Each path below is one point turned by a fixed rotation once a step. After each direction that follows a path, write how fast that rotation turns it, in degrees a step (0 if it stays still).
Each turn is a multiple of 5 degrees from 10 to 175, or 0.
Each row of a path follows its step; steps can be skipped.

step 5: -30 6 -25 27 1 25 26 26 -12 29 9 35 16 -20 -27 -23 -6 15 44 -36 -16 5 48 -2 -18 -18 -3 -2 25 -3 -3 4 17 -6 4 29 0 -10 -14 2 2 -4 -12 24 21 33 3
step 7: -28 6 -1 -7 -18 -4 27 -23 49 -22 4 5 6 19 13 -3 3 -12 37 8 -9 18 9 5 38 10 17 -39 15 15 25 -25 -4 1 -29 29 -22 -27 -20 -14 -42 3 23 -14 -1 8 7
step 8: -13 -4 14 40 12 -7 -5 18 7 -11 -6 24 16 -17 -33 -9 -14 15 15 -15 1 -34 40 -8 -28 12 14 -25 2 -17 -9 6 -23 0 12 9 41 16 -23 -13 -46 21 14 2 6 19 43
step 12: 11 3 26 42 39 -7 19 12 20 0 35 26 -19 -4 -22 -32 -16 -12 32 -3 18 20 -1 -8 0 -9 9 -12 2 -2 -6 -23 24 48 29 -7 -35 -9 -2 5 0 -31 -20 -19 30 7 -3
step 15: -12 2 -19 40 -14 -4 11 1 2 4 29 9 21 14 -13 -43 -48 -34 33 23 -1 4 -4 -8 -33 -9 -3 -29 -13 25 -3 -4 -6 29 -5 6 -28 -11 -13 25 -25 19 28 -15 15 -8 26
step 18: -5 2 20 5 1 -28 18 -18 29 19 27 10 11 -18 -2 -22 -14 3 -7 25 -15 -13 42 2 -18 -10 -22 -10 35 42 -7 -36 19 -11 -8 1 -30 -18 -24 -8 -41 25 30 12 15 19 2
step 22: 31 2 6 30 -2 9 -1 -8 9 16 10 -25 -20 -11 -7 5 8 -22 48 15 -3 -11 -24 1 -8 17 26 -36 -25 38 9 -15 -26 18 3 22 -11 8 -43 -25 18 -25 31 5 -9 36 2
step 26: -27 -11 2 32 15 -9 0 30 47 -4 21 0 48 -2 -14 0 2 -2 21 29 0 -20 25 16 -4 -11 6 -26 -3 28 -19 -15 -15 -9 -18 17 37 2 0 49 -13 4 -1 11 18 1 34
step 29: 13 -20 15 18 8 -4 29 0 7 46 25 -22 24 -25 -11 -13 0 11 11 24 -5 -40 24 18 43 -2 11 -11 20 28 5 -2 -44 -25 -12 -5 -12 6 -19 -2 -20 13 -26 15 -7 24 23
Directions:
8 1 -2 5 4 6 3 2 -11 -6 -8 -8 2 5 3 9 -1 0 -4 2 9 -15 -3 -7 0 2 -2 0 -2 -11 -9 -2 4 4 0 -2 5 4 -17 -14 6 -10 4 6 -2 6 -3 -> 135
3 7 0 -8 3 3 3 1 -11 1 4 -4 3 -5 -3 -3 -10 2 4 -12 -2 -10 -5 6 -6 -4 0 -3 0 6 0 -6 15 -15 2 5 -2 0 9 2 10 7 16 3 -6 3 -1 -> 80
8 -8 0 8 1 4 -3 -7 -7 4 9 -9 -3 0 6 1 -1 1 -6 7 -2 2 -4 9 -11 4 -5 -12 -16 -1 -2 5 -14 -7 -3 2 -1 10 -5 5 -4 12 4 1 4 -1 -4 -> 160
4 -2 -10 -4 6 -4 -7 3 7 -8 1 -7 -1 0 -9 -12 11 4 0 -5 6 10 0 4 5 -8 -9 -4 -12 3 0 0 5 -1 2 3 3 -12 -17 2 8 3 -1 3 -4 -2 5 -> 70
-2 -4 4 -6 4 -1 -2 2 15 -3 -13 -1 4 -1 8 -2 0 -4 -2 0 8 -3 -9 -3 -12 2 -9 0 8 4 3 -3 7 5 3 1 15 8 -4 6 -11 14 4 -4 -6 -2 -4 -> 45
3 -9 8 0 10 5 -10 -1 -6 2 -2 -4 -12 -7 -6 -4 3 4 2 14 -2 -13 -1 0 5 1 2 5 -1 -3 10 -5 -2 -1 -11 1 10 -7 5 2 6 0 -6 -12 -10 4 1 -> 140

step 0: -41 28 9 5 -36 -39 28 8 28 -15 -8 -12 7 -25 4 27 4 3 -22 -16 -19 -16 -9 37 6 -30 -10 -15 -6 8 -24 5 56 12 -41 -50 23 18 7 13 -13 23 -13 -6 18 -14 -18
step 1: -6 26 37 -20 -22 43 -20 -21 14 -5 -13 -37 -46 -28 33 16 8 -2 22 -17 -13 -1 13 -11 -8 11 -22 30 11 35 -13 -48 -45 0 -18 3 -11 -10 11 7 2 -9 -34 -8 -32 -22 -4
step 2: 0 -39 -6 26 21 67 -12 2 -14 11 -11 2 -6 -27 5 -5 -4 -22 -42 5 -18 -23 36 19 22 10 10 10 -25 -4 6 -5 23 -4 6 16 8 -39 5 19 -60 34 33 9 2 7 11
step 7: -34 -5 -2 32 -22 17 31 50 -18 -2 -32 -8 -20 7 10 -23 2 -25 -27 -19 16 31 16 19 14 12 -55 -22 19 -10 -44 19 15 4 13 -25 -26 -13 12 -5 23 25 -28 13 23 -16 5
step 12: -8 42 -56 12 -3 14 31 14 -38 29 20 30 25 -36 -14 -13 6 -27 4 18 -13 -5 -47 -6 -3 23 -21 27 14 29 -8 -1 22 12 -1 2 8 11 -21 -42 -10 -16 -7 -2 -4 -7 42
step 14: 10 -18 57 -23 -3 19 0 25 -44 48 -30 -18 9 -19 20 5 -11 35 8 24 26 29 6 -15 -27 1 -10 -17 1 6 -20 1 -28 18 21 -7 14 4 32 -2 21 44 -3 -1 10 -19 39
step 19: -14 40 12 -19 -32 -9 1 -15 -5 53 8 -21 -1 -7 -21 -7 16 19 -42 4 33 -4 -19 7 -29 36 -27 38 5 12 -16 -2 12 -48 -4 6 -8 36 2 6 15 -34 19 -43 2 -8 -4
step 22: 2 -7 5 31 -47 31 -33 15 -22 -6 -16 -26 -18 11 -29 -1 -8 8 -10 49 1 -10 18 10 -4 26 5 21 -25 -54 -37 22 11 -25 19 4 14 43 15 -5 -26 -38 -6 6 8 -8 4
step 28: -13 -27 -30 -8 9 14 -14 33 23 -7 -10 -9 10 -26 4 20 5 -50 0 -3 -6 29 -1 32 -37 7 51 20 40 21 -12 29 -8 14 3 19 18 20 -59 -9 -14 1 18 16 15 27 -13
Directions:
2 -3 8 2 -1 6 0 -8 9 14 -10 -7 17 3 7 -1 -5 -4 1 8 3 3 7 4 2 9 11 -3 -2 2 0 12 11 -4 -5 5 9 2 -1 7 6 1 4 1 -1 3 1 -> 125
6 6 -7 -4 4 -5 -7 7 4 8 1 1 -5 14 -4 -7 14 0 6 0 -1 -7 4 -9 10 7 3 -9 -3 1 0 -3 3 8 4 2 14 -1 5 -6 -5 -8 4 -1 2 14 -6 -> 55
7 -4 -2 1 -15 -6 6 8 7 12 9 7 1 4 -2 -9 -1 -11 -14 -8 4 6 1 -6 -2 4 0 -2 3 -8 0 -11 2 -1 -2 -1 -2 4 -10 4 4 5 6 0 8 -8 -2 -> 90
5 1 -3 3 -4 12 -11 8 0 -9 3 -8 0 0 -2 4 0 4 2 -9 -10 -1 14 4 -13 1 0 -6 7 -14 8 -2 -4 2 1 10 7 5 2 7 -1 5 5 7 1 3 8 -> 55
1 0 -4 -7 1 11 -2 7 4 -2 -2 3 4 -10 6 -7 0 13 10 -5 7 0 -3 -6 -4 6 -8 4 9 16 -4 -4 4 1 -4 -1 1 3 -5 -6 14 -4 10 4 10 -1 0 -> 160
-11 8 -3 -5 -5 -8 -2 14 -2 16 -3 1 7 -9 -8 3 -6 0 -1 -2 -9 1 7 -5 -6 -9 -6 7 0 7 -1 8 0 -1 10 7 -2 -6 -1 9 1 2 -7 1 2 10 -4 -> 155
10 -6 8 -3 2 -4 3 11 11 -11 12 -3 -7 4 0 1 -4 0 3 11 1 1 -1 -1 -9 2 6 14 1 6 -2 2 7 -5 -7 4 -6 7 3 6 -10 4 -3 3 2 9 -13 -> 10
5 -4 6 -4 -5 2 7 10 11 0 -6 4 -3 3 15 5 -6 -10 10 1 2 8 -3 3 -2 -7 -11 -4 0 0 1 -4 -8 8 9 1 6 -6 9 1 3 1 6 -5 -15 -1 -3 -> 110

step 1: 6 -28 -17 2 20 15 11 4 28 1 -11 18 -1 -27 -7 -2 1 64 -7 38 -17 14 -11 -8 23 26 4 31 9 4 -8 -5 31 4 50 -11 -2 -14 13 -2 23 17 -5 -13 17 -7 33
step 2: 9 -16 50 1 -20 22 -17 31 -17 1 -10 14 -16 4 34 -45 32 25 22 13 -16 -3 9 5 6 27 -14 -11 -25 -11 -7 -18 11 -29 14 -16 15 -9 -13 0 -10 16 4 -33 19 36 -8
step 3: 5 12 16 -20 18 -18 -30 19 24 -16 1 16 -11 -1 14 -8 -24 16 5 14 2 20 4 8 -16 0 -21 -25 -7 8 -6 35 33 4 16 -54 -12 12 -1 -30 -20 -6 6 21 -36 37 -37
step 4: 11 19 25 13 -13 10 -9 14 11 19 -2 21 14 3 -8 -22 2 -30 6 20 17 -22 17 -9 -33 24 -10 1 10 9 18 9 7 5 -21 8 -19 -31 -35 -57 -13 16 -8 43 -18 -36 -14
step 8: -11 -14 15 -13 33 41 10 43 -1 -12 2 -11 3 13 -24 -26 -17 41 -34 -2 20 1 -5 -5 1 16 29 1 31 -20 10 16 -26 -7 -20 22 -9 -6 -28 15 -22 13 0 26 -11 22 -32
step 9: 24 4 -3 -10 -13 -4 25 11 19 -3 8 -1 22 -43 -30 2 -14 -8 -22 10 -12 27 15 -5 25 15 -13 -20 -24 -37 -1 -24 -32 -22 -6 -11 -21 26 -32 3 -43 3 -20 -8 -8 -29 -30
step 20: 4 -1 -14 -42 35 0 -19 25 21 -20 -36 -35 3 32 -10 -10 11 27 -5 13 -12 18 -11 8 50 24 -7 -12 -20 4 1 -33 -8 -13 -14 -14 -25 8 2 -19 -17 -8 -11 -3 -14 -26 -24
step 27: 25 20 30 -26 17 11 -7 6 -18 28 0 3 12 -26 -32 34 8 18 5 -29 -27 -15 -7 -11 -18 35 10 5 -6 10 -20 -12 1 5 -10 51 -29 -29 -4 25 -27 -10 16 -23 24 3 0
step 29: -16 -5 23 -32 -12 32 -4 44 13 7 7 16 -5 5 18 -27 -35 12 -18 15 22 -20 18 -17 35 7 17 12 24 4 27 -18 -8 19 26 9 -27 -15 -12 30 27 0 -32 -7 -6 16 -20
Directions:
-11 3 -6 -5 5 2 -7 -7 2 0 -6 -11 1 4 -2 3 15 -4 0 8 8 8 -11 2 -5 3 10 -4 3 7 -1 -4 6 -8 -4 6 -1 1 2 6 3 -7 11 2 5 -10 12 -> 55
11 -10 -1 -12 -1 -3 2 5 -6 -8 -7 10 3 9 -1 9 -3 -6 -5 8 -3 14 -4 10 -3 -5 5 8 2 -4 -1 8 -1 5 -9 -12 -8 3 -5 0 -3 -1 -4 -1 3 -1 8 -> 130
0 -4 -11 -2 3 2 7 6 -2 -8 5 6 -8 3 -10 -5 -3 -2 11 2 9 12 -1 3 12 6 1 -8 -2 6 -8 -14 2 -1 8 2 9 6 -3 -3 0 4 -12 2 8 3 2 -> 35
-8 2 -9 -6 6 -7 -6 -2 7 -3 -10 -3 -1 -11 5 7 7 4 -8 -1 -4 9 -3 -6 8 -13 -12 -3 -1 -5 -2 -2 6 16 8 2 -4 0 -2 -1 -6 5 -7 5 -4 4 2 -> 170
-8 -5 7 -3 -2 -6 0 0 -2 -7 -3 5 -10 10 5 1 0 5 0 -6 1 4 12 -20 -2 0 5 3 13 7 -3 3 -2 2 -1 11 -2 -7 -7 -5 -8 0 2 -4 13 -5 -4 -> 170
-9 2 5 15 0 0 -4 -8 -1 -12 7 7 5 0 -6 3 2 1 -13 -5 7 7 8 10 8 -8 1 -5 4 9 -7 12 5 -9 5 -6 -1 -4 4 5 0 1 -2 -7 -6 3 0 -> 155
